In the data rows, 500 means zero.
Here is a table of points, one per row:
353 & 617 & 654 & 682 & 553 & 503 & 748 & 698 & 425 & 525 & 727 & 418 & 657 & 596 & 473 & 420 & 397 & 604 & 586 & 342 & 588 & 746 & 271 & 437 & 581 & 455 & 502 & 472 & 544 & 551 & 606 & 691 \\
476 & 578 & 416 & 707 & 659 & 669 & 488 & 677 & 378 & 441 & 383 & 531 & 545 & 218 & 595 & 446 & 598 & 429 & 606 & 429 & 522 & 669 & 410 & 428 & 407 & 298 & 352 & 549 & 689 & 515 & 541 & 625 \\
644 & 418 & 590 & 666 & 510 & 497 & 524 & 137 & 432 & 554 & 519 & 493 & 543 & 701 & 576 & 385 & 645 & 403 & 543 & 499 & 526 & 595 & 678 & 427 & 558 & 288 & 568 & 600 & 564 & 579 & 564 & 609 \\
336 & 308 & 330 & 428 & 690 & 533 & 431 & 449 & 606 & 356 & 908 & 478 & 445 & 343 & 568 & 386 & 399 & 433 & 611 & 602 & 449 & 470 & 451 & 625 & 594 & 381 & 371 & 679 & 367 & 345 & 540 & 478 \\
618 & 552 & 476 & 661 & 518 & 472 & 434 & 707 & 212 & 499 & 544 & 599 & 508 & 322 & 575 & 171 & 393 & 466 & 541 & 456 & 606 & 619 & 726 & 318 & 783 & 618 & 547 & 423 & 591 & 414 & 457 & 325 \\
501 & 514 & 481 & 643 & 511 & 574 & 553 & 482 & 475 & 290 & 403 & 548 & 418 & 350 & 567 & 389 & 508 & 695 & 374 & 498 & 354 & 413 & 489 & 490 & 619 & 698 & 592 & 443 & 418 & 730 & 424 & 626 \\
503 & 585 & 775 & 438 & 452 & 320 & 448 & 535 & 437 & 546 & 529 & 581 & 610 & 508 & 654 & 557 & 548 & 546 & 597 & 723 & 595 & 351 & 533 & 448 & 501 & 596 & 556 & 596 & 404 & 421 & 522 & 654 \\
568 & 442 & 376 & 592 & 375 & 515 & 268 & 343 & 549 & 627 & 465 & 492 & 824 & 443 & 656 & 388 & 456 & 529 & 339 & 402 & 472 & 673 & 392 & 439 & 579 & 582 & 517 & 286 & 293 & 513 & 400 & 557 \\
458 & 609 & 609 & 481 & 709 & 480 & 450 & 451 & 392 & 306 & 666 & 290 & 548 & 534 & 761 & 636 & 667 & 565 & 383 & 314 & 473 & 546 & 513 & 440 & 744 & 410 & 456 & 409 & 436 & 326 & 664 & 509 \\
451 & 574 & 432 & 334 & 523 & 288 & 427 & 480 & 411 & 268 & 296 & 638 & 524 & 494 & 274 & 669 & 521 & 526 & 582 & 379 & 390 & 614 & 440 & 487 & 568 & 391 & 552 & 523 & 612 & 631 & 247 & 359 \\
476 & 663 & 719 & 471 & 456 & 557 & 612 & 696 & 508 & 463 & 530 & 546 & 492 & 388 & 655 & 466 & 577 & 471 & 395 & 614 & 479 & 747 & 293 & 735 & 456 & 432 & 555 & 516 & 456 & 360 & 633 & 407 \\
698 & 820 & 300 & 411 & 646 & 267 & 553 & 384 & 484 & 646 & 350 & 348 & 393 & 603 & 598 & 314 & 331 & 585 & 523 & 600 & 350 & 473 & 395 & 431 & 383 & 546 & 356 & 414 & 514 & 469 & 552 & 501 \\
607 & 480 & 398 & 431 & 332 & 449 & 619 & 599 & 537 & 401 & 408 & 466 & 672 & 378 & 606 & 454 & 418 & 422 & 738 & 362 & 428 & 634 & 629 & 521 & 477 & 509 & 778 & 452 & 638 & 333 & 599 & 574 \\
490 & 480 & 370 & 552 & 424 & 563 & 510 & 689 & 565 & 307 & 731 & 633 & 579 & 570 & 457 & 471 & 556 & 432 & 384 & 442 & 485 & 382 & 648 & 422 & 352 & 354 & 472 & 239 & 413 & 511 & 796 & 468 \\
438 & 422 & 597 & 641 & 627 & 337 & 425 & 519 & 476 & 690 & 477 & 463 & 575 & 375 & 393 & 542 & 364 & 668 & 311 & 413 & 314 & 614 & 659 & 548 & 227 & 567 & 540 & 618 & 583 & 493 & 512 & 577 \\
671 & 350 & 358 & 451 & 470 & 425 & 721 & 457 & 390 & 680 & 517 & 444 & 639 & 465 & 503 & 426 & 740 & 521 & 410 & 434 & 437 & 375 & 340 & 302 & 598 & 559 & 506 & 534 & 740 & 288 & 366 & 442 \\
586 & 419 & 463 & 744 & 589 & 476 & 417 & 710 & 361 & 699 & 505 & 587 & 324 & 466 & 564 & 767 & 374 & 553 & 709 & 358 & 379 & 527 & 427 & 225 & 495 & 439 & 626 & 482 & 270 & 459 & 411 & 489 \\
486 & 634 & 719 & 607 & 396 & 615 & 378 & 493 & 492 & 688 & 360 & 401 & 350 & 473 & 374 & 389 & 375 & 463 & 364 & 357 & 444 & 354 & 548 & 559 & 637 & 361 & 484 & 422 & 416 & 334 & 601 & 389 \\
367 & 600 & 532 & 328 & 477 & 444 & 472 & 562 & 533 & 711 & 508 & 549 & 337 & 392 & 472 & 499 & 710 & 470 & 510 & 304 & 681 & 514 & 715 & 474 & 385 & 658 & 471 & 456 & 462 & 631 & 426 & 570 \\
458 & 250 & 567 & 377 & 375 & 457 & 629 & 502 & 343 & 601 & 410 & 583 & 455 & 628 & 787 & 422 & 434 & 399 & 438 & 384 & 473 & 547 & 467 & 478 & 506 & 440 & 439 & 453 & 477 & 768 & 530 & 337 \\
525 & 520 & 403 & 422 & 435 & 578 & 355 & 505 & 345 & 637 & 514 & 604 & 438 & 424 & 349 & 603 & 454 & 360 & 377 & 483 & 647 & 440 & 313 & 606 & 604 & 582 & 549 & 575 & 636 & 585 & 704 & 731 \\
589 & 486 & 573 & 559 & 303 & 252 & 267 & 595 & 604 & 505 & 661 & 250 & 315 & 302 & 485 & 386 & 588 & 595 & 516 & 393 & 531 & 538 & 356 & 442 & 432 & 395 & 578 & 485 & 531 & 619 & 544 & 592 \\
425 & 449 & 367 & 628 & 446 & 259 & 430 & 567 & 435 & 468 & 309 & 432 & 465 & 542 & 602 & 508 & 427 & 469 & 307 & 607 & 717 & 486 & 529 & 579 & 514 & 341 & 374 & 406 & 510 & 313 & 331 & 649 \\
532 & 518 & 661 & 646 & 558 & 282 & 400 & 498 & 476 & 428 & 533 & 793 & 709 & 436 & 495 & 391 & 519 & 337 & 530 & 295 & 491 & 458 & 371 & 387 & 513 & 506 & 319 & 560 & 502 & 431 & 647 & 416 \\
411 & 622 & 455 & 631 & 441 & 396 & 571 & 404 & 504 & 664 & 638 & 807 & 582 & 402 & 551 & 430 & 663 & 585 & 651 & 563 & 430 & 550 & 435 & 626 & 501 & 276 & 459 & 385 & 513 & 434 & 491 & 495 \\
620 & 380 & 481 & 713 & 695 & 323 & 391 & 729 & 716 & 613 & 419 & 453 & 401 & 508 & 585 & 468 & 622 & 394 & 523 & 435 & 431 & 424 & 595 & 594 & 650 & 538 & 714 & 478 & 659 & 653 & 518 & 455 \\
334 & 261 & 559 & 590 & 549 & 369 & 473 & 522 & 370 & 553 & 438 & 577 & 460 & 446 & 494 & 459 & 532 & 265 & 657 & 506 & 317 & 690 & 421 & 418 & 550 & 668 & 507 & 257 & 661 & 340 & 642 & 717 \\
485 & 535 & 510 & 623 & 553 & 415 & 409 & 392 & 309 & 526 & 565 & 303 & 597 & 520 & 557 & 441 & 427 & 535 & 768 & 330 & 552 & 244 & 414 & 840 & 435 & 623 & 469 & 424 & 564 & 529 & 450 & 407 \\
648 & 296 & 611 & 549 & 439 & 361 & 479 & 639 & 493 & 580 & 356 & 416 & 528 & 416 & 377 & 527 & 625 & 760 & 611 & 570 & 487 & 509 & 610 & 681 & 701 & 451 & 228 & 414 & 436 & 497 & 666 & 612 \\
198 & 580 & 573 & 570 & 385 & 594 & 295 & 491 & 526 & 593 & 450 & 364 & 642 & 528 & 620 & 553 & 452 & 576 & 627 & 605 & 451 & 317 & 472 & 301 & 529 & 525 & 348 & 559 & 830 & 606 & 508 & 463 \\
458 & 457 & 500 & 595 & 422 & 426 & 639 & 618 & 495 & 465 & 383 & 341 & 633 & 345 & 507 & 341 & 533 & 261 & 533 & 376 & 458 & 370 & 450 & 432 & 562 & 481 & 427 & 642 & 205 & 508 & 549 & 602 \\
729 & 381 & 601 & 498 & 498 & 658 & 346 & 520 & 555 & 528 & 570 & 525 & 526 & 722 & 506 & 415 & 410 & 413 & 622 & 438 & 541 & 577 & 476 & 505 & 491 & 571 & 336 & 443 & 542 & 426 & 307 & 514 \\
523 & 612 & 666 & 586 & 456 & 506 & 513 & 638 & 266 & 592 & 756 & 357 & 548 & 403 & 468 & 561 & 464 & 168 & 371 & 577 & 306 & 427 & 535 & 625 & 520 & 400 & 377 & 458 & 500 & 661 & 358 & 562 \\
472 & 596 & 415 & 463 & 384 & 445 & 403 & 669 & 444 & 602 & 631 & 614 & 522 & 533 & 720 & 385 & 474 & 497 & 501 & 300 & 326 & 447 & 581 & 630 & 657 & 358 & 434 & 607 & 595 & 440 & 474 & 846 \\
400 & 630 & 289 & 720 & 476 & 491 & 285 & 664 & 357 & 574 & 568 & 411 & 571 & 669 & 496 & 358 & 753 & 437 & 563 & 509 & 400 & 639 & 458 & 606 & 530 & 620 & 529 & 652 & 339 & 403 & 563 & 446 \\
561 & 592 & 454 & 800 & 242 & 413 & 571 & 418 & 442 & 355 & 646 & 516 & 405 & 461 & 616 & 676 & 438 & 401 & 544 & 408 & 458 & 622 & 500 & 486 & 550 & 705 & 329 & 659 & 570 & 432 & 556 & 472 \\
These points spread out most along one direction. Take the direction at right angles to it along which they spread out most. Then take the direction at right angles to both along which they spread out most. Go by this last direction. For each point below, how far along it does it lie, from 0 to 99? The average is 50, and the first point in the table lies past the average. One standard deviation of the points above along it is 16.
486 & 634 & 719 & 607 & 396 & 615 & 378 & 493 & 492 & 688 & 360 & 401 & 350 & 473 & 374 & 389 & 375 & 463 & 364 & 357 & 444 & 354 & 548 & 559 & 637 & 361 & 484 & 422 & 416 & 334 & 601 & 389 \\ 58
334 & 261 & 559 & 590 & 549 & 369 & 473 & 522 & 370 & 553 & 438 & 577 & 460 & 446 & 494 & 459 & 532 & 265 & 657 & 506 & 317 & 690 & 421 & 418 & 550 & 668 & 507 & 257 & 661 & 340 & 642 & 717 \\ 58
458 & 457 & 500 & 595 & 422 & 426 & 639 & 618 & 495 & 465 & 383 & 341 & 633 & 345 & 507 & 341 & 533 & 261 & 533 & 376 & 458 & 370 & 450 & 432 & 562 & 481 & 427 & 642 & 205 & 508 & 549 & 602 \\ 54
671 & 350 & 358 & 451 & 470 & 425 & 721 & 457 & 390 & 680 & 517 & 444 & 639 & 465 & 503 & 426 & 740 & 521 & 410 & 434 & 437 & 375 & 340 & 302 & 598 & 559 & 506 & 534 & 740 & 288 & 366 & 442 \\ 19
367 & 600 & 532 & 328 & 477 & 444 & 472 & 562 & 533 & 711 & 508 & 549 & 337 & 392 & 472 & 499 & 710 & 470 & 510 & 304 & 681 & 514 & 715 & 474 & 385 & 658 & 471 & 456 & 462 & 631 & 426 & 570 \\ 73
620 & 380 & 481 & 713 & 695 & 323 & 391 & 729 & 716 & 613 & 419 & 453 & 401 & 508 & 585 & 468 & 622 & 394 & 523 & 435 & 431 & 424 & 595 & 594 & 650 & 538 & 714 & 478 & 659 & 653 & 518 & 455 \\ 75
472 & 596 & 415 & 463 & 384 & 445 & 403 & 669 & 444 & 602 & 631 & 614 & 522 & 533 & 720 & 385 & 474 & 497 & 501 & 300 & 326 & 447 & 581 & 630 & 657 & 358 & 434 & 607 & 595 & 440 & 474 & 846 \\ 51
532 & 518 & 661 & 646 & 558 & 282 & 400 & 498 & 476 & 428 & 533 & 793 & 709 & 436 & 495 & 391 & 519 & 337 & 530 & 295 & 491 & 458 & 371 & 387 & 513 & 506 & 319 & 560 & 502 & 431 & 647 & 416 \\ 41
198 & 580 & 573 & 570 & 385 & 594 & 295 & 491 & 526 & 593 & 450 & 364 & 642 & 528 & 620 & 553 & 452 & 576 & 627 & 605 & 451 & 317 & 472 & 301 & 529 & 525 & 348 & 559 & 830 & 606 & 508 & 463 \\ 38
523 & 612 & 666 & 586 & 456 & 506 & 513 & 638 & 266 & 592 & 756 & 357 & 548 & 403 & 468 & 561 & 464 & 168 & 371 & 577 & 306 & 427 & 535 & 625 & 520 & 400 & 377 & 458 & 500 & 661 & 358 & 562 \\ 61
353 & 617 & 654 & 682 & 553 & 503 & 748 & 698 & 425 & 525 & 727 & 418 & 657 & 596 & 473 & 420 & 397 & 604 & 586 & 342 & 588 & 746 & 271 & 437 & 581 & 455 & 502 & 472 & 544 & 551 & 606 & 691 \\ 59
729 & 381 & 601 & 498 & 498 & 658 & 346 & 520 & 555 & 528 & 570 & 525 & 526 & 722 & 506 & 415 & 410 & 413 & 622 & 438 & 541 & 577 & 476 & 505 & 491 & 571 & 336 & 443 & 542 & 426 & 307 & 514 \\ 30
485 & 535 & 510 & 623 & 553 & 415 & 409 & 392 & 309 & 526 & 565 & 303 & 597 & 520 & 557 & 441 & 427 & 535 & 768 & 330 & 552 & 244 & 414 & 840 & 435 & 623 & 469 & 424 & 564 & 529 & 450 & 407 \\ 31
